[104 119 125 127 122] >> 104

[[137 127 138 114 122 133]
 [126 119 136 105 119 116]
 [137 128 137 114 115 133]] >> 105

[[128 103 151 131]
 [137 123 147 136]
 [126 143 138 135]] >> 103

[[128 118 117 122 114 122]
 [131 110 110 119 106 115]] >> 106

[[122 147 105 120 117 121]
 [126 127 156 129 117 119]
 [129 129 130 112 157 147]] >> 105

[132 136  98 114 129] >> 98

[[123 108 118 135]
 [113 132 118 144]
 [133 149 118 121]] >> 108

[102 125 149 147 116 143] >> 102
---
((115, 148, 137, 121), (115, 103, 133, 134), (122, 155, 132, 135)) out 115
((118, 141, 133, 106, 117, 109), (150, 122, 131, 111, 147, 125), (113, 110, 131, 133, 136, 151)) out 150
((132, 127, 119, 138, 130), (131, 128, 128, 128, 117), (136, 152, 105, 120, 129)) out 131
((135, 121, 137, 115), (113, 141, 133, 139), (122, 152, 133, 141)) out 113
((111, 130, 105, 137), (138, 123, 100, 122), (112, 129, 118, 118)) out 138
((128, 127, 132, 145, 101, 154), (128, 131, 123, 112, 153, 154), (132, 125, 136, 154, 156, 152)) out 128
((136, 130, 116, 119, 113), (114, 119, 127, 138, 121), (107, 125, 130, 134, 113)) out 114
((146, 136, 133, 105, 116, 122), (112, 123, 128, 103, 118, 150), (125, 114, 124, 150, 121, 125)) out 112
---
[[151 117 128 125]
 [139 128 131 104]] => 117

[117 126 117 100 128] => 126

[[100 103 140 148 156  99 126]
 [153 155 127 108 106 155 117]] => 103

[123 154 157 111 144 108] => 154

[[145 130 148 129 150 123 115]
 [149 136 132 121 115 114 151]] => 130

[[151 140 120 102 127 111]
 [152 120 132 108 151 125]] => 140

[133 157 136 124] => 157
---
((141, 137, 133, 114, 125), (125, 132, 129, 114, 128), (132, 128, 128, 106, 126)) | 137
(123, 147, 103, 104, 134) | 147
(141, 157, 149, 144) | 157
((107, 115, 118, 149, 117, 102), (152, 146, 147, 123, 137, 153)) | 115
((134, 116, 126, 121, 121, 132, 124), (128, 102, 123, 111, 101, 123, 114)) | 116
((122, 111, 113, 151, 122, 134), (131, 116, 105, 147, 117, 122), (110, 116, 135, 142, 108, 149)) | 111
(149, 101, 155, 121) | 101
((152, 142, 117, 136, 119), (155, 147, 116, 131, 113)) | 142
(151, 127, 116, 131) | 127
((119, 142, 115, 105, 111, 134), (132, 130, 127, 137, 132, 145)) | 142
---
[[113 121 124 140]
 [115 119 125 135]
 [127 153 134 110]] Answer: 134

[[137 100 100 118 120]
 [129 133 133 128 126]
 [126 136 136 107 108]] Answer: 107

[[109 132 118 149 150]
 [139 144 111 115 130]
 [145 131 138 111 110]] Answer: 111

[[155 124 131 122 120]
 [107 125 125 133 137]
 [106 143 132 134 126]] Answer: 134

[[137 122 130 130]
 [140 150 142 133]
 [116 122 141 149]] Answer: 141

[[134 145 144 102 131 122]
 [108 103 142 119 137 153]
 [116 148 129 154 103 106]] Answer: 103

[[137 146 122 146 135 148]
 [140 142 135 130 116 142]
 [136 143 150 138 152 118]] Answer: 152
---
[[133 106 104 151 139 122 155]
 [140 155 106 136 100 104 106]
 [129 141 156 101 138 133 100]] ==> 156

[[130 129 120 130 133 139]
 [131 134 137 113 135 153]
 [133 134 140 130 141 118]] ==> 140

[[149 106 123 110]
 [121 148 151 149]
 [133 115 107 107]] ==> 107

[[134 136 151 151 120 125]
 [140 114 134 121 124 140]
 [127 131 111 116 143 130]] ==> 111

[[125 156 128 127]
 [118 143 132 123]
 [109 143 115 126]] ==> 115

[[133 134 132 116 122 128]
 [145 125 153 128 128 110]
 [138 128 127 116 131 142]] ==> 127
---
[136 134 138 135 105] value 136, 105

[[125 140 141 155]
 [131 116 115 101]] value 125, 101

[141 105 129 103] value 141, 103

[102 100 133 134 150] value 102, 150

[100 127 122 113 120 125 132] value 100, 132

[106 141 133 121 127  99] value 106, 99

[120 114 102 151 131] value 120, 131

[124 107 128 112 135] value 124, 135
